128 stands for zero in the data rows.
Here is a table of points, one per row:
[ 97 150 124  97 138 174  62 151  98 100 178 142 183 145 131  89 141 191
 122 210 168 113 168 151 106 120 179 118 147 128  93  87]
[ 85 100 157 109 151 131 129 128 128 131  94 141 138 251  97 119 148 149
 188 158 139 148 177 241 173 119 186 145 155 118 118 108]
[133 104 130  59 114 129  90  86 154 154 136 210  71  92 116 120 145 125
 114 159 113  98  71 101  70 183 109 118 123 123 206 194]
[ 80 137 142 144 178 192 115  96 107 173  94 222 180  54 146  74 162 130
 157 173 105 125 152 163  79 177 160 111 165 138  98  48]
[196  57 126  72 123 107 125  81 118 165 107  81 104 129 100 141 131  54
 104 139 111 137 141  53 103 167 166 139 169 106 163 129]
[102 117 135 130 137 133 128 154  97  75 164 124 150 138 151  99 132  92
 134 145 113 139 128  82 104 155 123  64 154  82 176 152]
[ 98  74 149  80 173 148 160 162 135 139 126 135 103 117 125 136 173 171
 200 147 129 136 119 119 143 150 169 119 147 123  72 127]
[122 120 145  74 136 143  92 144 177 131 205 113 131 127 134 122 110 157
 106  17 176 133 131  99 145  95 103 116 116 124 135  69]
[148 139 143 150  71 123 145 119 114 157 105  87 106 150  76 130  83 120
 108 118 100 129 171  63  88 139 163 137 162 131 128 119]
[ 52 166  76 168 164 222 114 129 160 110  97 136 157 133 145 144 121  98
 131  89 180 177  99 158 108  76 199 153 110 110 164 129]
[143 138 125 148  78  91 187 103 132 179 118 164  99 150  98 148 175  75
 113 140 168 118 120 119 114 111 100 173 121 210 144 139]
[ 84 137 117 226  90 136 193 142 141 189  90  50 140 132 144 141  82 130
 126 155 131  90 118 153 184 116  64 145 143 106 142 137]
[131 107 124 127 103 127  84 131 139 170 187  99 151 127 109  91  88 152
 116 137 184 143 141 149 146  47  83  90  92 137 124  89]
[112 143 129  84 110 161 112 131 116 108 122 142 136  94 135 104 149 185
 191 103 122  96 148 123 155 194 168  99 125  97  74 113]
[159 136 107 149 117  99 175 143 125  79 159 138 150 133 145 153 122 124
 115 118 114 127 132 163 160  88 116 135 123 186 134 118]
[ 49 168 105 112 123 114 140  91  86 105 112  45 103 163 122 126 132 104
 176 123 122 124 139 128 155  57  54 145 135 183  87 115]
[147  70 107  91 143 141 113 137 120 133 172 117 121  81 124 198  82  90
 176 147 117 121 142  77 133 159 131 107  96  93 187 178]
[116 153 109  63 173 188 107 145 138  59 120 189 190 163 157 111 180 217
 140 153  88  99 159 214 106 130 176 132 121 133 109  78]
[135  46 133  99 101  78  89  92 108 158 129 184  94  82 168 194 139  42
  65  87 109 121  88  44  98 138  78  67  93  88 115  95]
[155 121 147  75 170  67 105 183 126 127  64 174 131 133 131 158 115  71
  70 186 103  25 119 173 177 148 136  74 122   0 136 130]
[200 115 127 170 107 123 121 124  88 148 102 117 124 154 114 135 118 123
 116  90 131 119 132  78 138  92 147 129 156 148  99 133]
[142 129 125  82 149 148 144 243  74 176 137 135 141 116 123 142  78 156
 107 116  86 103 132 143 110 133 133 150 101 194 134  99]
[135 155 112 140  99 115 142 179 129 154 180 104 159 133 117 108 102 122
 125 176 230 166  89  91 184 129  63 161 118 119 103 171]
[107 123 110 240 145 116 209 167 118  83 188 136 129 145 102  70 127 189
 117 141 129 105  83 133 111 103 210 165 115 179 106 126]
[192 115 137  98 119 156 118 121 143 140  81 105 121  87 149 105 118  95
 149  93  73 115  72 139 158 160 159 136 128 116 102 154]
[117 120 108 199 114 111 148 171 125  89 191 111 102  73 131 173  53  82
 149 118 202 135 182 150 155 125 143 161 107 105 115 143]
[163 148 170 131 195  92 168 163 102 177 157 112 125 111 100 134  56 123
 106 106 121  94 105 118 134 112 105  99 115 154 140 108]
[ 82 124 124 221 127 101  97 125 157  79 104 153 171 117 126 142 128 154
 157  59 144  99 173 138 111 112  74 145  83 167  37  89]
[103 241 197 178 106 190 107 173 166  87  74 177 155 101 146 105 211 213
 205 154 147  63 159 161  62 107 200 126 107 168 121 159]
[117 113 130 172 195 180 148  90  94 134 103 172 103  66 182  65 167  89
 127 142 133 142 174 150 157 157  85 163 155 138 234   5]
[173 114 136 115 119 135  91  68 159 115  93 145 106 122 150 149 107  83
 132 115  45 113  76 111 158 140  99 132 123 132 161 151]
[152 172 145  68 109 148 103 119 161 153 219 133 160 120 113  85 130 133
  89 195 191 124  95 120 150 199 148 119 167  91  87 141]
[171 117 126 127 131 131 134  98 189 128 110 121  88 105 199  78  59 109
 149 169 153 153  79 108 142  98  55 140 156 150 142 140]
[179 120  59 167 152 173 158  91 136 143 138 121 167  95 186 194 145 179
 129  58 136  71 140 133 140 158 128 110 175 123 132 124]
[ 86 113 152 204 133 105  71  78 138 115 165  74 173 131 127  88 136 110
 130 155  87  85 161 155 112 136 123 174  88 197 117 130]
[ 92 107 104 181 110  83  70 183 126 148 124  98 109 155 136  90 112  97
 138  88 127 122  93 105 123 113 103 109 167 122 193 149]
[137 129 127 118 145  92 105 176 128 104  91 158 129 114 126 134  76  86
 108 121 121  48 141 181 170 145 150 141 115  62 162 132]
[131 130 149 113 101 150 121 118  96 111 112 126  95 112 131 113 119 151
 120  95 128 177 143 158 146 210  90 107 159 123  80 129]
[126 177 127 178 140  54 175 204  84 181 159  61 184  91 127  99  72 127
 138  43  98 108 159 164 123 132 117 190  84 180  82  84]
[115 158 139  11 194 149  76 100 110 109 116 131 114 159 168 117 181 164
 144 180  84 145 139 126  87 201 168  81  73  91 119 134]
[139  98 128 113  41 136 143 165 107  92 117 148 102 142 185 162  84 142
  86 146 137 187 135 101  89 120 141  84 141 111 159 151]
[186 137  93  90 151 157  98 115 117  77 153 186 127 138 119 160 156 145
 114 161  94 147 105 148 129 111 175  98 103  95 158 123]
[162 119 121 148 105  52 131 109 107 200 101  78 114 115 102 119  90 104
 111 110 140 172 123  88 129  80 121 138 197 132 130 148]
[171 161 129 145 124  40 175 132 157 126 106 197 157 172 182 145 145 135
 120 121 128 152 140 148  94 168 135 137 114 196 152 169]
[135 142 170 120 156 125 104 100 105 135 146  94 122 133 118 124 165 139
 103 107 137 128  99 149 134  74  68 121 105  73 121 134]
[132 112 135 110 140 142 112 120 154 124 170 128 124  94 121 127 120 220
 115 137 153 166 111 141 104  87 128 135 115 117 146  95]
[168 128 148  80 120 142 112  89 156 167 220 135 128 142 114 123 149 118
 113 187 182 167  49  86 139 209 140 122 156  70 162 149]
[119 160  93 132 118 176  56 105 167 146  94 225  81  84 119 146 198 142
 148 181 142  84 141  96  60 135 147  76 111  95 132 190]
[182 105 132 100 118  91 105 119 135 154  88 105  95 140 124 126 132 130
  94 143 131 124 158  71 111 138 198  89 172 114 182 166]
[111 127 141 141 184 154 185 160 146  85 162 146 112 127  41 134 151 158
 114 135 110  95  81 106  85 141 140 118 127 168 133 128]
[122 127 142  87 167 181 126 156 118 124  70 128 142 101 120  93 142 153
 156 153 149 146 137 143 183 127 170 194  74 120  91 123]
[110 153 140 153 103  80 193  75  70 103 132 131 155 151 149 103  82 125
 128 103  81 145 101 155 213 150 124 185 100 142 130 117]
[136 155 112  91 104 107 157 132 150 134 131 185 144 138 144 143 132 113
 109 138 117 140 142 142  96 127 117 127 144 156 127 150]
[133 117 129 189 142 165 149 146 105 141 128  59 134 135  96 104 121 111
  92  48 154  96 145 151 129  75  39 224 116 128 102 137]
[146 143  93 121 119  94 163 144 185 114  99 205 172 194 106 124 145 144
 142 130 129 131 125 101  78 172  79 161 146 165 148 147]
[155  74 146  93 131 105  76  87 141 138 154 180  88 106 122 160 108  89
 127 106  83 125  88  97  91 147 108  84 111 112 127 124]
[100 144 142 137  81 126 201 152 104 148 149 123  79 134  89 141 106 124
 191 121 132 101 150  93 181  91  79 167 158 116 115 138]
[141 142 162 127 110 142 159 170 149 107 101  95 148  92  79 138 130 154
 156 106 165 140 132 191 118 170 113 119  83 130 152 143]
[125 134 104 196 173 111 181 130 106 112 167  95  76 121 102 146 110 205
  73 140 142 103  95 109 118 140 126 157 148 177 108 130]
[111  73 129 148 110 131 108 129 140 134 162 131 137  88 154 155 131 159
 130 138 100 129 161 154 125 127 179 152 116  88 147 125]
[136 160 103 164 100  51 182 115 149 144  82 145 128 145  84 142  95 128
 141 118 158 147 118 129 159  93 116 190 146 189 128 150]
[ 59 229  88 117 165 170  91 131 114  74  80 131 200 163 135  95 203 220
 181 154  77 125 174 200 125 123 186 126  86 149  76 100]
[152 121 108  72 156 122 110 152 165  70 127 103 125 141 137 159 156  85
 112 130  72 128 133 173 143 117 129  82 165 125 164  94]
[124 129 140 152 125 123 135 119 140 129 106 100 163 123 129  87 142 129
  99 123 117 110 171 115 114 121 181 122 170 132 158 202]
[149 107 145 103 140 152  49  90 117 145 188 122 131 122 113 140 117 110
  75 152 171 143 133  99 155 126 102 105 104 114 158 104]
[134 146 117 184 120 112 154 119 204 184 176  85 105 223 182 118 119  95
 139 114 106 158 164 152 118 119  77 138 110 114 141 103]
[105 138 112 169 102 139 133 156 132 115 165 116 176 118  94  92 166 201
 121 146 160 110 161 158 153  65 118 158  97 111  80  86]
[152 104  74 130 133 133 155 108 151 126 103 144 104 122 194  85  99 108
 144 142 148 128  92 118 119 123 149 131 186 109 106 150]
[127 143 144 140 130 143 128 110  99 102 133  91  99 143 140 157 154  74
 165 154 122 147 129 108 121 102  97 113 114 164  99 104]
[ 83 197 126  88 154 152 120 105  71  95 120 127 168 145 137 124 132 162
 156 126 108 145 171 163 135  67 115 140 119 155  79 167]
[136 114 120 138 105 121 121 134 104 107 138 131 105 133 128 128 126 110
 100 111  91 141 116 172 184  71  94 153 138 124 108 120]
[116  75 179 104 140 107  95  82 137  87 142 181  75 111 119 155 140  36
  73  86  95 120  77  77  88 158  56  80  83 113 118 131]
[ 69 180 150 119 131 127 150 161 135 118  94 111 121 115 120 122 134 197
 187 131 140 123 131 156 187 111 152 159 138 110  89 102]
[114 110 169  92 104 190 182 106 111 175 143 172  80 141 124 150 148 153
 100 124 126  98 158 160 122 188  61  76 119  85 108 187]
Along one direction, these points spread out more than along any other. Take the direction at right angles to it along which they spread out most. Then take the direction at right angles to both along which they spread out most. Go by this last direction. For each point below, how far along it does it lie, from 0 to 99? The average is 50, and the first point in the table lies past the average. One standard deviation of the points above along it is 16.
[118 114 100  90 126 105  91  95  87 154 135  72 100 163 127 172 134  56
 116 186 122 153  99 119 154 130  87 116 111 156 126 138] 61
[175 106 118 125  77  93 143 107 125 155 108  81  39 142 101 108 131 106
  96 104 137 152 158  53 140 143 162 100 157 127 145 131] 40
[160 118 128 119 122 119  90 134 132 112  89 113 154 117 120 135 126 130
 133 138  95 155 146  97  91 139 183 121 139 141 150 129] 36
[140 144 133 160  87 108 161 124 130 105 121  63 141  95 101 133 133 136
 132  90 121 125 178 106 132 103 166 184 167 134 109 135] 41
[104 120 153  64 189 182 109 171 153 139 114 157 134 126 118 135 166 130
 114 155  94 176 162  65 160 162 174  94 145 107  79  85] 64
[ 76 107 122 139 120 157 144 127 202  93 138 172 191 134 200 174 112 156
 130 137 204 182 116 166  99  97 193 138 114 164  65 150] 45
[ 66 129  98 223 122  95 153 152 113 116  96  48 132 130 104  70  72 127
 162 101 137 143 145 158 113  72 102 134 147 144 163 144] 44
[232  79 141 157  74  91 128 105 150 169 102  72 111 149  64 126 123  80
  78 131 105 159 115  60 124 129 111 102 149 122 163 123] 40
[102 136 112  81 146 134 106  81  79 109 106 109 153 140 107 148 156 105
 131 148  84 154  93 104 144 116 120  92 124 101 135 149] 56
[130 128 195  73 126 136 112 127  80 106 113 153 125 160 144 153 137 143
 154 133 120 130  71 157  95 191 131 111 153  97 189 109] 48
[109 101 137 132 110 104 123 104 140 147  95 145 123 116 143 122 120 116
 130  73 139  89 127  94 136 123 124 112  74 149 121 127] 43
[ 93 124  72 183 124 127 141 120 125 152 122 107  94 141 149 178 161  40
 129  72 197 200  57 143  74  98 135 117 106  98 156 144] 44
